Here are some points, one per row:
[-13 17 -53 -13 -100 57 -17 49 -9 39 7 -40 33 -36 1 41 -46 17 32 -73 9 -31 18 31 12 -11 78 -5 -103 78 12 43 24 -48 -14 6 55 10 17 -38 18 8 -30 -47 18 9 -10 -24]
[-15 -68 11 -67 -33 71 -58 -26 32 59 -4 -51 42 38 18 58 -29 -50 60 -70 -6 64 -4 -22 39 -19 -72 -12 -11 29 -15 -47 -13 -47 -18 9 -27 -4 34 62 19 61 -10 -6 2 -5 -28 -46]
[13 4 -88 -46 -15 -54 -60 -47 23 43 -51 -27 9 22 53 -61 29 32 -9 27 76 28 10 17 -36 -38 56 30 7 -19 66 -7 3 38 6 -19 47 -45 -57 -3 17 -41 -25 61 28 8 -45 -78]
[-26 12 -5 -20 -10 19 48 -3 12 -46 26 -33 61 39 -15 53 -5 -1 -19 5 18 13 8 25 -95 83 -33 71 57 -22 12 57 -8 -89 26 -97 30 -59 -9 43 -54 47 37 5 14 28 67 24]
[-67 65 -32 50 -21 -75 41 3 24 -35 -50 2 -20 -59 -56 30 54 -69 -3 -24 6 52 -43 -8 -50 -1 -2 36 70 77 23 -6 1 14 -64 -4 -36 25 2 -13 3 -1 -39 -76 12 -82 25 -15]
[-22 55 -52 42 8 25 -75 19 11 -43 -32 14 -67 9 -28 -42 20 -28 34 -12 -1 -14 -56 -31 21 21 7 41 -48 15 -103 60 -82 15 32 -63 -17 0 14 63 -36 -32 -22 2 59 7 -31 17]
[-70 -50 7 -64 -79 -54 -39 -62 -22 2 31 26 -39 -13 -51 -43 -18 32 -5 51 -25 4 38 84 26 -28 44 26 45 33 -12 26 -9 28 40 28 -47 0 77 -8 39 12 50 -10 3 33 -29 -40]
[9 4 56 -27 6 39 25 8 -53 29 -5 20 -14 30 65 34 -80 -7 -5 -2 -36 37 -32 -71 38 -18 45 71 88 -6 28 66 -61 28 4 -2 -36 5 -53 3 37 -43 -23 -20 1 -64 -22 74]
[-14 57 -25 -8 2 33 78 -7 46 20 26 -5 -64 -37 -47 -3 -61 -38 -74 -40 61 -72 -43 -4 29 -26 -49 -35 16 -59 18 3 23 -21 -37 3 -48 -47 -64 42 -30 -38 18 -40 -22 67 30 -13]
[57 8 -53 1 -13 0 16 11 44 15 102 -24 -54 31 -39 -24 27 -47 -32 8 -78 10 34 25 -24 11 2 -26 14 -91 -28 -24 41 -69 33 21 -11 43 -49 -48 57 12 -29 -31 38 -34 -63 9]
[-33 17 -15 19 -31 64 66 -30 -12 13 -16 111 83 23 16 -21 14 -32 -36 -18 26 -47 -46 56 0 12 -10 -31 16 43 -30 -60 -41 46 47 41 -1 51 -24 33 -47 22 49 65 11 -42 -32 45]
[61 -10 -5 -29 -18 -12 -104 36 -6 -48 -32 51 8 -23 4 3 14 -25 -56 -32 -25 -33 57 48 16 -44 24 81 -67 -15 35 -11 62 -24 9 11 -13 30 -13 26 -1 63 48 -51 -42 -64 35 30]
[69 51 47 16 -4 -60 -14 -5 12 -61 -29 18 -12 3 -32 38 4 -13 71 50 47 -77 -69 8 53 -42 -5 -22 47 -33 16 -65 -60 -17 -38 -57 21 -2 43 18 23 52 -23 21 -30 -12 -76 -10]
[56 -22 50 84 -19 16 33 -45 47 27 -42 49 -4 7 -24 -76 -51 -64 40 71 -3 -5 56 -23 -18 74 36 -34 42 11 0 21 10 8 -41 -37 -11 6 -33 15 17 15 42 -32 19 29 43 -22]
[33 -35 -32 47 42 19 -10 -29 -52 66 14 -20 -76 -42 17 13 62 -36 -36 56 -22 -11 24 70 43 27 -35 -32 -22 49 88 -14 -66 -26 1 -64 -4 33 21 -20 -39 -4 -67 54 11 -2 43 -11]
[-20 -19 -1 8 -4 56 -74 27 15 -15 20 -39 50 1 -47 47 62 35 8 95 9 -69 20 27 35 24 -8 35 17 -24 -7 15 30 5 -38 100 -24 14 -43 -19 -26 -35 -48 -1 -56 -13 11 -20]
[-60 -44 56 97 10 -41 -63 61 -43 25 -6 60 1 44 18 -23 -42 34 -96 22 20 8 -25 -2 -9 15 -28 6 -37 -1 16 22 -16 -44 -25 75 8 -3 8 -17 18 26 -31 -11 25 48 -36 -53]
[-15 51 -39 4 -23 -23 46 32 -29 74 -11 7 26 -4 -5 -8 8 91 37 48 -27 -11 17 -76 43 32 -38 47 -15 -44 56 -47 58 9 43 -1 -44 13 37 26 62 21 21 57 42 -7 41 -45]
[5 82 -34 50 38 16 33 -50 17 -9 -36 -58 51 -2 36 14 -33 18 -46 33 -15 7 62 22 -29 -8 -31 2 -17 22 -52 38 -81 4 -79 54 -29 -73 33 3 34 25 59 20 -20 -42 -21 45]
[-51 -19 -9 31 -28 -37 -15 -43 -23 -15 -17 36 10 1 57 -6 39 -33 35 -38 81 19 53 -50 65 -20 -46 -8 5 -55 -52 17 -20 -113 53 -7 23 31 23 -89 67 -54 -14 20 -47 19 60 44]
[-9 11 27 -25 15 -22 39 -89 -72 -15 -9 -39 -46 73 -6 -27 -92 11 50 -17 -55 46 2 62 -15 -2 54 13 -54 -16 -32 -39 29 17 -2 4 18 37 3 28 -45 -7 -94 43 -47 16 27 19]
[-31 63 49 44 -44 -4 -27 -49 81 -6 67 14 12 -50 4 49 36 56 7 -30 -49 18 26 -1 -50 21 12 -66 13 -27 25 79 -7 74 -39 -38 -5 17 -32 58 14 -9 2 35 -32 40 -37 45]
[44 -24 -43 -84 0 -8 -8 39 -67 -29 -13 -5 16 -13 -22 -23 -34 -16 -4 -59 8 -14 59 -79 -24 117 -29 -4 -13 -11 27 -16 -23 15 -32 30 -7 92 45 -18 -29 -77 41 -28 -28 16 -82 -29]
[15 -83 -38 -10 -20 6 37 103 17 -7 37 2 23 -61 24 7 -55 38 79 -17 20 44 20 53 25 -15 11 -31 -7 -74 -23 2 -65 57 -51 34 -12 25 18 17 -16 -4 -29 3 32 29 94 56]
[-24 -29 16 -51 52 6 -38 23 53 17 -23 3 -35 -46 27 -25 -23 18 20 30 -13 -47 -46 -9 -127 1 33 -29 -33 6 10 -49 24 -84 22 46 0 48 52 14 19 -76 7 -5 -4 -23 33 7]
[11 -1 -12 -7 72 -32 37 -33 19 24 97 16 -16 72 -69 16 31 -21 27 3 57 44 -31 -74 -22 -86 -1 30 -35 42 -9 41 -6 31 -76 -34 31 0 19 11 -43 1 72 18 0 7 29 25]
[26 -1 3 74 2 38 37 -18 -14 -56 68 42 -6 -34 -10 10 -3 -5 23 16 22 49 -32 -41 -7 -4 41 29 -35 22 70 -88 -20 28 84 24 -24 -95 8 -9 -3 2 11 -40 -48 33 -31 33]
[-24 0 50 -24 39 50 14 41 -79 -34 -31 -5 33 44 -7 1 91 6 -57 26 -34 -15 51 -21 -11 -69 73 -45 -13 -26 0 -94 -10 -16 -36 -93 -18 -23 -42 -45 -5 -26 -24 -18 42 15 25 -53]
[-53 -85 -10 -17 14 17 35 5 15 -37 -77 31 -107 -26 33 85 63 -1 12 45 -5 -25 39 -6 7 40 -16 26 -50 -27 -44 -5 90 62 7 30 73 -32 -21 6 42 31 -1 14 5 -4 -21 23]
[17 -12 -14 17 51 -15 -22 42 -25 54 -31 -31 -14 3 -52 -50 16 123 0 -10 6 25 52 -28 3 -46 -23 -19 83 51 9 -41 11 -32 28 6 96 26 -23 -10 -51 39 19 -34 -5 -1 -54 45]
[28 36 34 -30 91 11 -13 53 -18 58 -53 30 3 14 -15 -7 35 -21 5 -85 -41 13 -42 61 41 45 34 -56 79 -1 39 40 72 -32 -14 54 -15 -64 49 -23 32 -10 8 58 13 8 13 1]
[20 5 77 -27 -49 -48 1 -53 -29 35 14 -45 9 1 22 -21 48 -1 -31 -5 -7 -40 -49 -20 25 16 2 -26 -15 -38 -37 -1 4 62 -16 18 32 -79 44 -80 -88 31 34 -53 49 8 1 60]
[79 90 49 -2 -42 10 -6 18 20 -49 4 -17 13 -30 2 20 -33 -26 -74 58 -6 105 -14 -34 5 -28 -79 -48 -7 66 -1 37 54 28 44 14 43 1 -20 -3 -2 -46 7 55 -9 -28 22 -33]
[-40 -26 47 -87 91 -51 9 4 52 -47 15 -51 37 -13 -16 -75 8 13 5 -3 -7 13 -15 16 22 4 -3 39 -55 37 25 -24 -26 36 61 1 -24 17 -58 -32 54 39 -31 1 11 63 9 45]
[40 -62 -32 14 4 -47 4 -18 45 -47 16 -19 3 50 70 53 -44 24 4 -54 37 -56 -33 -39 -19 -19 8 -73 23 46 -42 36 51 40 86 -18 -70 19 -28 -18 -76 13 -20 22 35 -39 11 -46]
[7 -39 14 39 17 31 42 35 -34 3 27 -20 50 -16 73 -38 -13 -16 31 -52 -49 -33 -64 33 1 -18 -49 19 14 -38 -87 34 25 16 -9 -79 43 -17 22 26 20 -20 32 -52 -80 -22 0 -106]
Along one direction, these points spread out more than along any other. Take the direction at right angles to it along which they spread out most. Then take the direction at right angles to both along which they spread out most. Go by this last direction. Where along it does each point below lie, from 0 to 99? 50 is the average, and the first point above lies past it. One standard deviation of the points above along it is 16.
[11 -1 -12 -7 72 -32 37 -33 19 24 97 16 -16 72 -69 16 31 -21 27 3 57 44 -31 -74 -22 -86 -1 30 -35 42 -9 41 -6 31 -76 -34 31 0 19 11 -43 1 72 18 0 7 29 25] 27
[-60 -44 56 97 10 -41 -63 61 -43 25 -6 60 1 44 18 -23 -42 34 -96 22 20 8 -25 -2 -9 15 -28 6 -37 -1 16 22 -16 -44 -25 75 8 -3 8 -17 18 26 -31 -11 25 48 -36 -53] 63
[61 -10 -5 -29 -18 -12 -104 36 -6 -48 -32 51 8 -23 4 3 14 -25 -56 -32 -25 -33 57 48 16 -44 24 81 -67 -15 35 -11 62 -24 9 11 -13 30 -13 26 -1 63 48 -51 -42 -64 35 30] 67
[-31 63 49 44 -44 -4 -27 -49 81 -6 67 14 12 -50 4 49 36 56 7 -30 -49 18 26 -1 -50 21 12 -66 13 -27 25 79 -7 74 -39 -38 -5 17 -32 58 14 -9 2 35 -32 40 -37 45] 53
[15 -83 -38 -10 -20 6 37 103 17 -7 37 2 23 -61 24 7 -55 38 79 -17 20 44 20 53 25 -15 11 -31 -7 -74 -23 2 -65 57 -51 34 -12 25 18 17 -16 -4 -29 3 32 29 94 56] 33
[-67 65 -32 50 -21 -75 41 3 24 -35 -50 2 -20 -59 -56 30 54 -69 -3 -24 6 52 -43 -8 -50 -1 -2 36 70 77 23 -6 1 14 -64 -4 -36 25 2 -13 3 -1 -39 -76 12 -82 25 -15] 71
[-33 17 -15 19 -31 64 66 -30 -12 13 -16 111 83 23 16 -21 14 -32 -36 -18 26 -47 -46 56 0 12 -10 -31 16 43 -30 -60 -41 46 47 41 -1 51 -24 33 -47 22 49 65 11 -42 -32 45] 47
[33 -35 -32 47 42 19 -10 -29 -52 66 14 -20 -76 -42 17 13 62 -36 -36 56 -22 -11 24 70 43 27 -35 -32 -22 49 88 -14 -66 -26 1 -64 -4 33 21 -20 -39 -4 -67 54 11 -2 43 -11] 53
[9 4 56 -27 6 39 25 8 -53 29 -5 20 -14 30 65 34 -80 -7 -5 -2 -36 37 -32 -71 38 -18 45 71 88 -6 28 66 -61 28 4 -2 -36 5 -53 3 37 -43 -23 -20 1 -64 -22 74] 42
[44 -24 -43 -84 0 -8 -8 39 -67 -29 -13 -5 16 -13 -22 -23 -34 -16 -4 -59 8 -14 59 -79 -24 117 -29 -4 -13 -11 27 -16 -23 15 -32 30 -7 92 45 -18 -29 -77 41 -28 -28 16 -82 -29] 60
[-53 -85 -10 -17 14 17 35 5 15 -37 -77 31 -107 -26 33 85 63 -1 12 45 -5 -25 39 -6 7 40 -16 26 -50 -27 -44 -5 90 62 7 30 73 -32 -21 6 42 31 -1 14 5 -4 -21 23] 50
[69 51 47 16 -4 -60 -14 -5 12 -61 -29 18 -12 3 -32 38 4 -13 71 50 47 -77 -69 8 53 -42 -5 -22 47 -33 16 -65 -60 -17 -38 -57 21 -2 43 18 23 52 -23 21 -30 -12 -76 -10] 43
